Each named turn below is shown by a few rows before and after it. Which turns, in which order, take the first row of each later pair to the second? The first pair is answered.
M (before -> after):
[-5,21,-14,-6,9,1,2,-4,6] -> [4,22,-14,-5,3,0,-1,-8,-4]
[-2,18,18,6,-8,-1,-7,-18,-30] -> [4,7,31,12,-21,-6,6,-10,-20]
[3,31,22,0,-2,-17,-1,-11,7] -> [2,28,23,0,-2,-17,2,-10,8]
[-2,11,-21,-8,11,10,-4,-7,5] -> [8,12,-18,-5,-1,8,-7,-11,-6]
H (before -> after):
[4,-42,-14,-9,-20,6,9,10,-6] -> [-4,-36,7,0,-15,13,20,20,11]
[17,-3,-20,-15,-2,-20,-15,-26,-6] -> [-22,-18,18,-10,3,-31,-8,-7,-1]
[5,-6,-16,-10,3,-2,-5,-3,13] -> [-9,-14,-5,-10,5,-9,-9,1,10]
D (before -> after):
[-9,21,15,-2,20,-10,-12,-3,4] -> [-26,10,15,1,12,1,-8,5,-12]
[27,8,-16,7,-7,21,8,12,-20] -> [21,-25,1,6,-16,-2,17,23,-8]
[-21,-14,-12,-10,15,-2,1,9,35] -> [-18,10,-23,-10,22,9,-5,0,29]
Then:
(2 to 3 turns a pair)
[23,5,29,12,-1,-22,13,-6,11] -> [-2,14,19,4,28,-16,5,-2,30]
M then M
[9,3,32,-4,-11,-50,-5,-19,-8] -> [23,41,19,11,-16,-9,1,-21,-29]
M then D then M
[-20,-5,0,9,2,2,8,16,-35] -> [5,-22,4,9,-14,-1,27,19,-5]
H then H then D
[24,6,-23,-15,16,-12,-12,-23,16] -> [-1,-18,-21,-4,-15,18,-4,0,-38]
D then M
[6,3,-21,1,0,10,7,-1,-15] -> [18,13,-10,1,7,2,12,-4,9]
D then H then D
[-28,19,30,17,5,28,19,24,3] -> [46,29,-20,-1,-4,13,4,-17,15]
D then H
[-16,1,15,7,8,-11,-4,3,0] -> [3,10,-7,10,-2,19,3,3,-6]
H then D then H
[15,-18,-11,-15,-15,8,2,-8,-1] -> [15,-17,-7,-15,-5,10,9,-6,17]
D then M then M
[-7,18,-11,1,10,24,-5,2,-16] -> [0,-22,16,0,-13,-10,8,9,-6]
M then D
[14,2,32,25,-10,-3,12,8,-10] -> [21,-8,11,15,-15,-12,-5,-7,-32]
H then H
[17,-12,-2,-20,-15,1,-2,-3,4] -> [-2,-7,-11,-23,3,5,-7,-5,17]
M then M then M
[-44,-23,3,-3,12,17,9,25,9] -> [-31,16,-10,4,25,37,8,15,15]
M then H
[-13,10,-9,-4,19,22,10,6,31] -> [-31,-19,-19,-17,13,1,-13,3,-3]
H then H
[-4,-1,15,-9,-14,-29,-4,9,-13] -> [-13,21,12,-3,-4,-15,-9,7,-23]
D then H then D
[22,9,-8,1,-16,12,-9,-14,-15] -> [23,-20,-7,-4,-22,5,2,-7,2]
M then M then H
[-21,1,-22,-11,8,6,-5,-15,-2] -> [-25,6,-14,-5,4,3,-6,-16,-13]
H then M
[3,4,19,-9,-4,-12,-6,3,18] -> [5,7,4,-3,-17,17,-3,5,-15]
H then D then M
[-27,-13,-19,-15,15,1,-16,7,-34] -> [20,31,1,11,6,32,22,11,7]
M then H then H
[-5,-6,17,8,-2,18,18,10,15] -> [-12,-1,12,1,17,12,11,7,25]
M then D
[18,-10,-2,-7,-7,-19,0,-10,4] -> [-5,-18,10,-5,5,-21,2,0,15]
H then M
[2,-10,0,-3,-6,-5,-10,-9,-12] -> [-12,6,8,4,4,10,-5,-1,-12]
H then D then D
[-35,25,-11,-3,24,4,-21,1,3] -> [-46,-5,-6,-3,13,-2,-15,12,-10]
H then D then M
[18,32,7,8,0,-3,-8,-16,-9] -> [-21,-14,22,9,-9,6,8,18,-8]
D then M then M
[6,-26,19,8,-20,-21,8,14,3] -> [16,-11,9,8,-18,-30,-13,-5,-19]
D then H then M
[-8,-13,24,7,-11,-13,3,18,0] -> [26,3,-26,-7,-7,1,-9,-7,0]
H then M then H
[11,25,-8,8,-7,10,-7,-8,-9] -> [23,7,8,4,-11,-20,-1,-7,16]
D then D
[-24,11,6,0,10,9,-16,-10,-11] -> [-24,-21,14,-1,-4,2,-5,3,-4]
H then H then D
[-10,10,-16,-1,15,1,-16,-5,-19] -> [-11,18,5,2,24,-10,-9,-1,1]
H then D then D
[15,-21,-8,6,-21,6,1,-2,-16] -> [9,-8,11,16,-13,15,17,10,6]
H then H
[-12,-9,5,3,-20,-23,-17,-14,-20] -> [11,34,-1,11,-2,7,1,-15,19]
H then M then H
[7,3,-15,-8,-6,11,-1,-12,-11] -> [-17,-14,2,-5,1,7,12,4,9]
D then H then M
[-2,11,-12,2,11,17,0,0,12] -> [-13,-21,0,1,-3,6,3,10,1]
M then D
[-9,26,-12,5,21,22,-9,1,-14] -> [-11,18,0,9,7,11,-12,0,-35]
H then H then M
[9,-20,-15,-7,3,-30,-11,3,20] -> [16,-6,-23,-6,8,-28,-12,-3,20]
D then D then D
[-10,10,16,12,1,-7,20,6,22] -> [-12,28,-16,2,13,-3,-2,-16,-3]
M then M then H
[0,-25,11,3,-11,-5,4,-2,-13] -> [4,10,-5,7,-2,20,-3,-10,-21]
D then M then D
[2,20,-5,3,18,1,-6,-11,16] -> [-21,-13,-10,-2,3,-5,-10,-3,-15]
H then D
[14,1,-29,2,7,15,-5,5,5] -> [5,-24,-17,-5,2,-14,-7,9,7]
D then D then H
[-20,23,-2,10,29,0,-20,-11,-12] -> [-6,10,11,6,26,-29,-16,-14,12]
D then D
[6,19,-11,8,-2,16,-2,-5,-1] -> [15,11,-1,13,-16,14,8,0,3]
M then M
[-19,-9,-16,-3,14,34,13,17,23] -> [-11,-38,-30,-20,8,-2,-10,5,7]
D then H then H
[-14,17,-4,1,10,15,-2,4,-2] -> [-13,13,-3,2,1,8,-7,-1,-19]
M then H
[6,-6,28,15,-29,-7,5,8,-24] -> [24,10,20,9,-20,-25,-11,-9,-19]
D then H
[-15,0,-21,-8,19,-21,-18,-8,11] -> [3,23,-20,-3,20,-12,-15,-17,10]
H then H then M
[29,9,-4,4,-21,26,11,-8,-2] -> [23,5,3,1,-6,19,17,-2,30]
D then M then D
[-3,29,-8,-12,3,-4,-1,2,7] -> [-7,31,-10,-11,0,1,-2,3,-1]
D then D then D
[-16,-8,-4,-20,14,-9,-18,2,-17] -> [-11,4,17,-14,22,-13,0,7,17]
D then H
[5,30,-9,-13,20,-14,-16,-20,-1] -> [-10,-4,-1,-3,-13,3,-6,-1,-46]
M then D
[-10,-10,6,0,3,-6,2,6,4] -> [-7,2,-2,-2,4,-5,-8,-1,-13]
M then M then M
[-9,-14,-3,-4,-9,27,17,17,10] -> [4,18,-17,-3,-2,33,5,0,1]
D then D then M
[23,-24,-38,-2,-16,14,1,2,-3] -> [31,-16,-39,-4,-13,9,0,-3,5]
D then D
[-19,4,-31,-14,3,-1,-20,4,-42] -> [10,-26,-2,-1,-36,-13,10,16,-35]
M then M
[1,-11,-3,-3,2,7,17,8,15] -> [-18,-17,2,-7,6,-7,2,6,-4]
D then H then H
[-17,4,-6,-5,17,-3,-6,-4,1] -> [3,14,-11,-5,5,-1,-10,-13,-9]
H then H then M
[-26,2,40,7,4,2,13,9,-7] -> [-17,23,30,-1,24,-11,-4,-12,5]
M then D then M
[-3,-25,12,-7,6,12,32,30,8] -> [6,-23,15,-10,9,1,31,27,20]
D then D then D
[-2,18,-2,-2,-3,16,-9,-8,-7] -> [-18,-14,12,-6,-5,2,-2,8,5]
D then M
[-4,18,25,15,23,1,11,8,18] -> [11,31,12,18,13,-2,-7,-9,-20]
M then M then M
[-6,14,35,-2,9,-15,15,-8,14] -> [-26,-1,34,3,3,-1,18,6,-6]
D then D
[-18,23,13,14,9,36,15,12,-7] -> [-22,22,14,3,33,7,8,6,30]
D then M then D
[6,15,0,9,-10,26,6,4,-33] -> [11,-2,2,10,-21,18,11,6,-31]
M then H
[-27,-10,-9,-8,-12,-8,-14,-4,-32] -> [-22,2,32,13,-13,4,19,13,5]
M then H
[8,21,1,6,16,-1,0,1,30] -> [26,28,-2,5,-1,-7,-9,-13,1]
M then M then M
[-2,9,-4,-1,26,3,7,-2,26] -> [13,21,-15,2,11,0,-8,-17,-8]
M then M
[16,-17,-7,-5,9,-3,-12,10,29] -> [0,-27,-6,-10,10,-14,-23,9,14]
D then H then D
[-6,31,18,4,5,-12,-9,-15,-18] -> [-9,13,34,14,-9,7,18,8,-8]
D then H then D
[11,-15,1,-1,-7,-18,-7,-2,-12] -> [25,-5,1,4,-3,-8,8,0,12]
M then H then H
[-4,-17,-42,-23,1,10,-14,-11,-11] -> [-36,-34,10,-10,-3,-5,4,15,-5]
M then H
[8,0,-17,-9,6,5,-7,-4,-8] -> [-12,13,4,-2,15,8,-2,6,1]
H then H then M
[1,-9,18,0,-5,-14,-2,-2,-9] -> [7,20,4,-1,11,-2,-5,-11,-1]
M then D
